128 stands for zero in the data rows.
Here is a table of points, one per row:
[189 150 163 135 137 137 153 129 141 139 174 167 151 139 182 163 146 166 157 133 130 153 160 229 132 142 163 129 172 151 152 131 144 133 144 166 151 144 142 139 134 133 141 141 136 171 158 127 215 132 149 154 165]
[186 179 155 138 172 129 147 142 145 153 132 160 160 123 151 125 152 156 174 166 148 135 150 179 136 135 135 141 177 153 155 143 206 130 232 128 185 121 144 129 165 149 164 134 135 132 143 135 173 145 141 180 130]
[138 164 133 155 153 144 139 136 144 133 173 172 131 133 143 150 161 176 131 122 166 173 169 162 197 173 150 229 138 144 143 130 138 142 169 161 132 149 166 150 133 151 133 148 185 137 157 177 155 169 183 142 138]
[127 184 156 145 142 145 149 132 146 132 191 139 144 157 139 135 128 163 145 182 140 130 129 123 147 255 146 164 193 146 134 139 204 167 164 171 141 141 122 140 142 131 195 130 140 159 129 129 155 123 133 150 139]
[142 129 173 198 122 150 186 146 148 142 164 132 255 146 146 162 153 193 141 143 145 202 134 136 180 161 138 159 143 135 165 196 201 180 143 161 136 163 143 136 137 146 249 144 145 167 135 145 145 233 143 142 150]
[152 146 142 140 150 135 143 135 199 132 130 162 148 138 136 138 160 149 152 162 148 207 148 153 128 167 124 132 126 155 200 133 135 165 146 136 175 124 154 126 150 144 156 147 146 148 148 174 172 129 157 132 150]
[144 132 133 146 135 152 144 163 134 164 156 208 149 149 192 135 156 144 217 126 174 131 173 140 165 159 159 125 132 141 139 138 152 184 191 166 125 171 142 158 196 169 149 139 148 177 158 134 150 158 133 167 148]
[149 129 135 190 165 149 145 151 158 143 158 143 155 212 132 170 176 135 147 168 148 135 128 151 133 142 128 162 145 178 149 162 128 160 137 126 158 180 156 139 141 182 172 149 153 135 142 153 133 154 145 128 182]
[134 146 204 213 134 151 151 149 171 144 168 128 159 143 181 148 164 141 149 144 145 199 140 140 133 146 139 145 144 161 212 138 144 157 141 164 142 149 155 130 147 150 173 177 137 150 178 153 133 244 147 140 149]
[167 144 138 152 187 168 155 156 137 152 115 166 199 132 197 144 199 151 138 141 194 155 142 157 160 215 148 159 137 159 138 187 152 177 170 136 132 150 153 137 131 158 125 134 156 141 222 134 149 153 162 146 142]
[149 166 136 171 252 206 141 136 137 148 163 196 171 143 136 134 152 245 155 156 174 136 173 150 158 176 144 188 153 148 148 162 143 155 136 143 137 150 179 140 141 154 145 146 128 143 151 141 143 156 166 140 137]
[138 141 138 157 135 150 133 161 131 136 130 141 148 147 137 162 147 142 133 155 158 138 207 170 141 139 199 141 201 150 143 137 147 147 162 175 157 149 159 190 154 179 148 154 237 143 148 180 149 142 176 163 159]
[165 171 160 204 146 146 163 131 160 169 143 145 145 140 128 161 177 142 141 136 133 150 139 136 159 145 181 142 129 177 121 168 137 135 135 168 158 150 150 166 159 161 150 168 121 138 146 168 142 172 135 133 160]
[170 162 164 138 143 153 168 151 159 255 140 138 137 173 133 197 145 139 132 139 140 145 154 149 142 146 193 145 161 146 159 159 166 141 139 146 168 155 149 160 174 146 199 165 142 187 161 160 144 135 148 153 146]
[140 174 147 136 157 135 140 155 165 139 160 141 143 138 165 134 177 155 152 162 148 202 151 198 166 161 136 155 172 150 177 140 165 134 150 147 139 130 152 255 143 143 162 168 149 137 160 176 169 134 184 140 204]
[200 149 181 144 143 156 177 149 134 139 130 146 157 150 165 133 135 165 134 178 152 141 145 155 168 137 139 144 125 134 136 135 162 138 158 137 150 151 139 145 159 134 171 187 143 180 132 157 140 153 137 179 140]
[119 122 146 147 134 146 145 188 148 161 143 147 133 137 172 203 142 141 141 184 158 140 153 132 137 137 146 174 179 158 150 146 171 130 149 129 178 182 150 159 130 168 151 147 148 133 149 151 236 152 172 149 166]
[171 131 140 159 145 155 125 143 139 147 127 139 140 211 170 144 150 144 140 142 193 139 136 152 158 148 151 186 128 157 144 162 129 170 221 130 202 173 145 168 140 135 137 143 129 120 135 139 140 143 154 136 138]
[113 160 139 136 135 127 176 160 148 162 131 143 136 125 143 145 127 141 147 174 154 130 149 198 149 180 121 135 185 126 136 151 137 163 164 136 120 144 151 139 153 133 133 144 141 177 126 136 156 158 135 176 135]
[181 164 133 130 131 186 140 201 147 138 140 176 136 138 193 154 152 140 255 138 157 146 200 160 142 147 177 147 149 151 135 148 164 173 153 172 149 138 156 151 168 186 154 129 134 202 151 139 144 176 124 163 150]
[146 136 142 174 168 208 144 142 146 148 214 175 169 135 195 136 138 148 143 144 173 147 158 175 149 199 140 162 128 137 140 172 132 182 146 132 144 142 202 142 145 164 135 139 152 142 200 155 148 154 140 151 138]
[150 179 164 135 149 149 156 135 157 188 137 146 154 190 152 179 146 149 153 222 132 145 146 147 215 142 216 127 149 136 156 144 164 136 160 136 166 178 140 141 197 131 142 134 149 136 150 155 142 138 138 164 140]
[190 135 170 145 141 147 164 151 147 171 141 125 165 176 133 155 147 140 225 166 136 150 151 163 169 149 161 164 149 124 158 157 167 128 172 143 174 152 137 131 194 136 142 182 148 161 149 178 158 138 136 175 131]
[152 148 139 138 247 214 129 152 135 141 158 199 215 142 137 143 150 160 134 132 182 174 183 148 162 187 140 146 165 159 131 149 140 119 136 146 140 143 155 140 145 131 136 140 133 151 167 157 136 150 125 132 143]
[159 180 141 135 175 145 151 192 160 140 152 135 139 136 174 130 154 129 142 137 135 145 151 163 168 149 165 141 154 156 169 129 137 150 140 159 136 125 120 147 159 147 164 152 172 132 139 183 206 144 165 147 195]
[134 187 144 130 143 135 168 155 145 135 163 135 143 134 183 149 179 163 140 153 163 211 155 160 166 137 134 167 180 149 186 150 134 133 156 167 149 132 159 123 140 137 161 176 156 132 157 176 155 123 123 138 210]
[135 202 142 146 152 163 167 124 152 223 151 174 150 185 143 160 136 142 155 150 136 136 137 130 129 133 132 154 170 143 153 148 141 135 144 189 163 150 149 201 145 148 134 140 225 156 125 137 151 162 150 158 158]
[146 167 184 176 162 136 157 137 179 174 138 140 147 154 143 153 138 141 145 131 146 145 143 142 136 136 195 149 124 140 143 183 148 135 133 139 143 149 125 166 160 160 151 164 152 175 131 159 143 137 154 124 141]
[152 133 134 145 133 145 133 164 141 133 155 140 144 179 148 149 128 149 140 151 146 165 172 127 125 134 151 150 150 136 140 141 126 167 163 154 144 157 158 166 166 179 140 136 138 141 237 149 166 158 148 184 118]
[126 120 144 134 157 138 132 169 201 143 127 154 143 141 153 130 182 161 149 152 128 210 134 147 129 145 143 142 132 159 183 136 152 169 140 172 166 131 152 126 144 141 156 178 154 140 155 119 145 139 137 145 174]
[156 189 185 179 134 155 180 140 148 133 151 145 154 147 139 138 173 136 137 140 138 124 159 132 188 134 159 145 129 163 166 193 181 146 123 145 139 186 143 152 144 145 172 157 136 142 153 134 136 156 130 133 155]
[148 136 135 154 145 149 130 171 158 142 174 126 150 119 137 203 148 136 137 163 159 130 147 147 129 139 148 167 133 165 167 132 142 146 167 152 156 171 135 170 141 133 151 147 168 142 163 155 192 147 182 162 194]
[181 153 165 144 142 158 200 140 149 134 141 134 153 154 152 179 146 143 138 172 135 139 141 163 151 136 144 147 137 142 142 153 187 143 163 127 130 142 138 142 175 145 132 213 132 163 134 145 137 149 156 163 124]
[132 142 144 141 135 151 148 127 167 165 169 143 139 152 133 139 148 190 157 142 131 144 141 142 149 155 140 179 136 235 131 176 136 150 137 136 156 157 160 157 154 147 138 141 214 143 138 131 132 172 145 133 171]
[161 148 165 160 164 132 144 142 165 165 139 154 143 156 132 157 208 143 149 143 121 137 136 129 129 140 191 146 137 181 178 176 134 153 139 159 152 158 170 171 122 156 148 176 131 151 134 237 125 154 149 153 146]
[140 156 152 162 147 132 151 146 204 173 150 146 151 159 136 152 132 216 150 139 153 147 133 140 154 154 139 172 156 233 149 164 149 178 138 168 139 169 170 154 145 134 126 154 195 139 138 157 142 153 149 136 151]
[145 148 139 134 140 176 147 166 131 159 154 202 142 143 149 140 132 134 215 136 170 148 154 147 164 138 188 135 160 136 138 141 155 253 171 157 153 150 154 169 151 188 135 143 144 177 154 134 142 169 141 152 161]
[148 125 145 151 140 166 145 179 137 152 175 163 158 142 134 134 131 140 141 143 159 146 180 130 127 132 146 153 159 138 128 141 138 149 133 183 137 150 195 136 143 168 134 132 140 165 169 147 131 140 239 123 150]
[174 150 190 140 178 136 185 127 153 151 137 168 140 154 156 209 144 139 181 187 137 147 127 126 194 143 173 139 181 139 168 146 156 132 157 130 174 171 141 151 194 134 178 129 173 154 147 143 135 127 155 179 136]
[140 147 138 159 145 177 136 186 126 144 179 166 146 164 131 148 130 149 144 136 162 150 160 135 144 163 146 135 149 145 158 141 140 125 131 188 141 155 193 146 130 225 139 141 160 164 152 145 136 138 205 177 155]
[140 137 154 151 151 136 149 198 145 148 188 143 133 191 148 174 159 144 150 154 172 137 165 160 134 137 126 136 168 129 135 146 172 145 127 138 223 154 138 142 171 147 131 130 142 166 140 145 177 153 155 221 156]
There is one direction along which these points spread out most. Take the direction at right angles to it along which they spread out most. Go by this last direction. For each point below, how far along it does it lie, from 0 to 99? The average is 50, and the first point in the table lies past the average. One standard deviation of the points above along it is 16.
[174 150 190 140 178 136 185 127 153 151 137 168 140 154 156 209 144 139 181 187 137 147 127 126 194 143 173 139 181 139 168 146 156 132 157 130 174 171 141 151 194 134 178 129 173 154 147 143 135 127 155 179 136] 58
[134 146 204 213 134 151 151 149 171 144 168 128 159 143 181 148 164 141 149 144 145 199 140 140 133 146 139 145 144 161 212 138 144 157 141 164 142 149 155 130 147 150 173 177 137 150 178 153 133 244 147 140 149] 21
[134 187 144 130 143 135 168 155 145 135 163 135 143 134 183 149 179 163 140 153 163 211 155 160 166 137 134 167 180 149 186 150 134 133 156 167 149 132 159 123 140 137 161 176 156 132 157 176 155 123 123 138 210] 35
[146 167 184 176 162 136 157 137 179 174 138 140 147 154 143 153 138 141 145 131 146 145 143 142 136 136 195 149 124 140 143 183 148 135 133 139 143 149 125 166 160 160 151 164 152 175 131 159 143 137 154 124 141] 39
[138 164 133 155 153 144 139 136 144 133 173 172 131 133 143 150 161 176 131 122 166 173 169 162 197 173 150 229 138 144 143 130 138 142 169 161 132 149 166 150 133 151 133 148 185 137 157 177 155 169 183 142 138] 42
[140 156 152 162 147 132 151 146 204 173 150 146 151 159 136 152 132 216 150 139 153 147 133 140 154 154 139 172 156 233 149 164 149 178 138 168 139 169 170 154 145 134 126 154 195 139 138 157 142 153 149 136 151] 27
[190 135 170 145 141 147 164 151 147 171 141 125 165 176 133 155 147 140 225 166 136 150 151 163 169 149 161 164 149 124 158 157 167 128 172 143 174 152 137 131 194 136 142 182 148 161 149 178 158 138 136 175 131] 63
[200 149 181 144 143 156 177 149 134 139 130 146 157 150 165 133 135 165 134 178 152 141 145 155 168 137 139 144 125 134 136 135 162 138 158 137 150 151 139 145 159 134 171 187 143 180 132 157 140 153 137 179 140] 53
[165 171 160 204 146 146 163 131 160 169 143 145 145 140 128 161 177 142 141 136 133 150 139 136 159 145 181 142 129 177 121 168 137 135 135 168 158 150 150 166 159 161 150 168 121 138 146 168 142 172 135 133 160] 32
[189 150 163 135 137 137 153 129 141 139 174 167 151 139 182 163 146 166 157 133 130 153 160 229 132 142 163 129 172 151 152 131 144 133 144 166 151 144 142 139 134 133 141 141 136 171 158 127 215 132 149 154 165] 63
[181 153 165 144 142 158 200 140 149 134 141 134 153 154 152 179 146 143 138 172 135 139 141 163 151 136 144 147 137 142 142 153 187 143 163 127 130 142 138 142 175 145 132 213 132 163 134 145 137 149 156 163 124] 50
[127 184 156 145 142 145 149 132 146 132 191 139 144 157 139 135 128 163 145 182 140 130 129 123 147 255 146 164 193 146 134 139 204 167 164 171 141 141 122 140 142 131 195 130 140 159 129 129 155 123 133 150 139] 50
